Turns, then the turns between two rows, first turn first; the first pair answered:
k676:
[-28   2  18   5  21 -23  29 -15  29 -10   2  27 -21  -1   0  15   3  -7
  31   0  -2 -35 -30  64] |-> [ -5  23   4   5   0 -14  51   3  10 -16  12  32 -16 -19  -6  41  -7   7
  10  11 -12 -22 -57  31]
[ -6  -2  13   3  13  11 -25 -16  11  20 -23  -9  12   0   2 -11  25   1
 -15   1   5  -7 -27  20] |-> [  7   8   5   3  -2  12 -12  -5  -1  16 -15  -6  14 -10  -1   6  18  11
 -29   8   2   2 -42   0]
[  7   0   9  16  12   9 -20   0  19   6  -7   2  18  -2  12 -34  18   7
  -4   1   6  16 -15   7] |-> [ 22  12   1  13  -3  11  -9   7   5  -2  -2   4  21 -10   8 -18   9  13
 -17   5   3  22 -26 -11]
k960:
[ 19   9 -17  20 -16  -3  -9 -20 -34   3   0 -12  18 -29  -1  21   0  25
 -26  18 -36   2 -27 -10] |-> [  0  -6  -4  37  11  -3 -28 -23   9  15 -12   0  19 -22  11 -21  29  16
  -2  20 -29  -3 -22  26]
[  0  -8  -2  -8 -15  -5  18 -18 -39  -7  12 -24 -12   3 -16  37 -23   7
  -9   4  13  -9  27  -9] |-> [ 19  -9   6  26   5  21 -10  -2 -10 -12   1  -7  27  -1  -5 -34  11  23
  -5   6  29  35   7  -5]
[ 14  -5 -18   5  -5 -23  14  30  19 -29  -8   4 -18  -7   3  31 -14  11
  14  21   6 -14   5 -23] |-> [ 22  -7 -16  18   4 -16   2  37  29 -31 -14  10   0  -6   7   1   0  18
  15  24  13   2  -1 -24]
k196:
[ 12   4  -9   7  -5 -24   0 -15 -15  26  -9  -7  12   2  10  22   5  -8
   4  -5   5  22   5  -8] |-> [ 12   3  -8   9  -2 -22  -2 -13 -10  25 -11  -5  14   2  12  18   8  -6
   3  -3   4  26   4  -7]
[  8   0  14  11  -2  -5   1  -8 -24 -18  25 -13   5 -16   4  -3   8 -21
  10 -22   8  16  44  -2] |-> [ 12   1  19  19   4   1  -6  -8 -17 -12  24  -9   9 -19   9 -15  17 -18
   8 -22  13  23  36   3]
[-13  -4   5  26   7  31 -44  10  34 -20 -24  45   9 -24  27 -30   3  23
  14  -9  32  23 -11 -15] |-> [ -2  10  -8  15 -13  21 -10  35  16 -32  -6  60  -3 -40  15 -10 -15  33
   1   5  19  14 -20 -41]
[ 22  12  -9   9 -22   4  19  24  -2 -13  14   6   0 -10 -15   3 -12  24
  -9  13  -4  -2 -24 -19] |-> [  6   2 -10  -9 -26  -6  19   6 -17 -11  15 -10 -15   3 -20  23 -28  12
  -2   2  -2 -19   5 -12]
k336:
[  5  23   9  29   3 -13   7  24  24 -12  -3  26   4   4  12 -40  -2   1
  -1  44  20   7 -16  -7] |-> [ -3  11   0  -7  -7 -25  21  15 -20 -26  11  13 -19  20  -9 -16 -36 -10
   1  28  18  -8  32 -18]
[  4  -6   7 -21 -21  -6   6   4 -25 -14  -1  -5  -2  38 -15  31   3 -23
  -2  12  13 -16  30 -34] |-> [ 12  11  14  18  -9   4  -7  11  24  11 -14  10  13  16  12  24  35 -19
 -10  32   9  -7 -31 -22]
[  3  -4  27  39   6 -16  16 -25  -7  24   1   6   1  11  17 -13  19  18
  13  10  -5  35 -22  19] |-> [ -3 -18  21  11   0 -26  26 -31 -44   4   9  -7 -13  28   0  -3  -7  12
  19  -5  -2  28  19   9]

Between the rows of a pair lie 2 to 4 turns.
[ 26  -7   0   2   8  18  16  29  -4 -33  10  11  22 -17 -18 -34   3  16
 -19 -28  16  32  25 -29] |-> [-10 -26   9  -5  31  -2  10  20  24 -23   6  20  -3  -5 -14 -49  10  -2
   5 -26  15   0  49  12]
k196 then k960
[ -1 -12   2 -32  -1 -15  -1 -11 -56 -14   4 -34  -5   8 -15   6 -27  -7
  -7 -18  18   2  50  -7] |-> [-12 -21  18   7  34  -9 -31  -9   8   4 -13 -15  10   7  11 -55  18  -7
  11  -6  27   7  28  32]
k960 then k960 then k336 then k336
[ 29 -13  16  12  18   9 -10  22  -4 -14 -33 -17  20   7 -10 -33  -9 -27
  13  -9  40  23  39  25] |-> [ 44  -2   6   0  -7  15   5  23 -35 -23 -23 -28  19   2 -22  -1 -27 -23
  -2 -10  37  27  36  -2]
k960 then k960
[ 12  -9  -4 -34  -3  -7  25  18 -37 -36   9   0 -10  16 -25  -7 -24   4
  -5 -11   0   4  34 -25] |-> [  4 -22  14 -12  24   6 -19  -7  -9 -20 -14 -12  11  34  -7 -40   5  -5
   7 -22  18  21  39   8]
k196 then k196
[-47  -1  16   5   6 -16 -27 -23 -23  18 -24 -23   5   6   8   7   4 -12
  13 -12   1  -4   9  29] |-> [-19  21   7  34  -1  -3 -15  18  -5  12 -16  11  23 -27  11 -17  17  13
  -4  13  -4  20 -41   4]
k196 then k196
[ 36  -3 -31   0  -2 -14  18  16 -14  -5   3  -1  36  -6 -26  -9 -14  11
 -24 -11  -4  -7  19 -13] |-> [ 18 -16 -27  -6  10 -25  14   8  -6  -2   0   1  21   5 -27 -20 -14   0
  -7 -15  -1 -26  44   8]
k336 then k960 then k336
[  8  16  -5  21  -5  17   1  -3  10  29 -22   9  13 -10  17   6  32  10
   2  19   3  12 -32   1] |-> [ -1  14  -5  18   0   6  10   8  24  27 -18  21  -1 -14  13   2  32   6
   9  25  -2  -6 -29  11]
k196 then k960
[ 17 -18  -4  11  35  22 -11  23   1 -30  14   2   7 -13   2 -45  31  19
   2  -3   5  -6  16  25] |-> [ 26 -13 -14 -15   7  21   8  13 -48 -36  24 -20   0  -7 -13   7   0  18
 -14 -18  -2  -8  31  -2]
k960 then k960 then k196
[-14  -6   9   2  13  -3   1   1  32   9  -5  14  -7 -15   9 -19   8  -5
   5   1  -1  -8 -10  20] |-> [-12   4   0  -8   0  -8  20  13  20  -1  11  21 -14 -23   3  -1  -7   2
  -2  12  -8 -14 -13   5]
k196 then k196
[  9  31 -27   7 -16 -17   8  37 -29   7 -12   7  23 -22 -21  27 -30  11
 -47  11 -19  20 -33 -31] |-> [-43   3  -6  10  33 -41 -17  22  35  33 -27  21  -7  -7  -8 -18   0 -16
  -3  19 -13 -27  -3  44]
k336 then k960 then k336 then k336
[ 21  -2 -30 -21 -13 -18  26   9 -34 -19   7 -17 -24   1 -15  21 -24   8
  -3 -15  -3 -15  17 -40] |-> [ 36  -3 -13  27   8  16 -24  -4   8  -3 -23 -18  26   4  13 -31  24  15
  -5 -21  17  32 -21 -22]
k196 then k960 then k336 then k336
[-14 -27  -3  11   9 -41  23  23  19  -6  17  47 -20  -7   7 -25  -6 -27
  24  21  -4 -23  48   8] |-> [ -2 -27 -10 -11  -9 -33  17   0 -34 -11  16  14 -14  11  -5  17 -35 -32
   9  -2   2  -7  73 -16]
k960 then k196
[ -4  32 -11  10  -2  -6 -13  16  45  40 -24  25 -24 -11  50  34 -15 -20
   5  42 -17 -20 -19 -16] |-> [-15  22 -11  -5  -3 -13 -12   2  33  41 -24  12 -37  -1  44  47 -24 -28
  10  31 -17 -33   3  -9]
k196 then k196
[ 30  17  28  36 -13  21 -29 -11  -4   1  -2  -1  38 -10  -2 -10  24  33
 -21  -1  11  33 -28 -13] |-> [ 11  22  20  -2 -33  -2   0 -25 -36   6   8 -16   2  -6 -14  64 -14  21
 -29  -2  -7  -7  -7 -19]
k960 then k960
[ -5  -1  16   3  14   0 -10  11  34  24   6  29  -5  -8  -5 -56  17  -6
  18  25   5  23  33  25] |-> [-12  -5  24   3  14   7 -30 -26  27  46  -6   0  -3   5   1 -25  17 -18
  15   9   8  20  38  37]
k960 then k196 then k196
[ 34   1 -16  40   4  -5  -3  19 -13 -25  -9  12  19   5  -1 -30   5  30
  -6  10  -4  38  13 -11] |-> [ 12 -17 -15  11   2 -18  -4 -11 -36 -21 -10 -11  -5  30  -8  -1 -16  14
   4 -12  -3  11  59   2]
k196 then k196 then k196
[ 26  16 -15  20  -6  17   8  24   2   6   7   6  13   3  -3   2   1  21
 -12   9  -7  22 -47 -33] |-> [-25 -16  -3 -14  13 -13  -4 -21  -2  18  -3 -19 -23  42  -8  15 -15 -14
  18 -19  -1 -23  25  13]
k196 then k196 then k676
[-10   4   5  19  13  11  -5 -12   8  -1 -21   4  25  19 -13 -14  16   1
   8  -2  11 -31  10  27] |-> [  1  10  -4  -1  -9  12   8 -11 -34 -15 -14  -9  26  20 -28  15  -6   7
  -7  -8   8 -26  17  -1]
k336 then k336 then k336 then k960
[  4   7  13  35  31  23   0  11  46   9   4  10  -4 -15   8 -12  22  -1
  17  10   6  -4 -23  -3] |-> [  7 -11  12  20  37  31  -9  10  16 -17   9   0   4   6 -11 -43  10  -1
  24 -11  17  11  20 -10]
k336 then k196 then k196
[-14  11 -13  -5   3 -17  13  17   1   2  -8   0  -6 -15  -3 -25 -16  -4
  -1   7   3   6   1  -2] |-> [-11   7 -11  -2   5 -10   5  12   1   0 -13  -5   3  -5  -3 -34 -14  -6
   3  -2  10  16   7  -1]
k196 then k196 then k960 then k960
[-10  -5   5  14  23   2 -13  27  14 -18   1  24  11  -3   4 -39  26   3
  17   4  15  13  -3  10] |-> [ -9   5 -11 -15   2 -18  20  38 -15 -32  18  28 -13 -11 -13  -5  -4   5
   9  12   1  -7   5 -13]
k196 then k196
[ 24   8  -2   0 -14  18  16  -5 -32  -9   7 -16  16  -2 -11   8  -8   8
 -10 -10   5  18   3 -25] |-> [ 12   4   4  20  11  13   9  15  18  -5   1  13  15 -11   1 -43  21   7
   8   9   4   9 -13   2]
k960 then k196
[ -1  -4  -5  10   8  -6  -5   5  21  11   3  15   3  -9   8 -25  14   3
   9 -13  -5  -7  -4  11] |-> [  0   1 -14  -1  -2 -15  15  14   8   3  17  22  -7 -15   1  -7  -2   9
   2  -5 -16 -19  -3  -4]
k196 then k196
[ 10  13   3  13 -11   7   5  20  10   5  -4   9   1 -25  12   7   9   5
  -2  16  -5   3 -43  -7] |-> [  1  13  -1   1 -16  -3  12  13   1   8  -1   4 -14 -24  11  28  -1   1
  -5  16 -10 -12 -35  -5]
k960 then k960
[ 14  15  -9  43   6  42 -12  -6  21  35  -8  -1  25 -17  31 -27  26  13
 -17   6   1  40 -47  -4] |-> [ -8   6 -12  -4 -12  26 -10 -54 -29  44  -7 -46  -3  11  18  56 -15 -11
 -18 -23  -3   5   3  -1]
k960 then k960 then k196 then k196
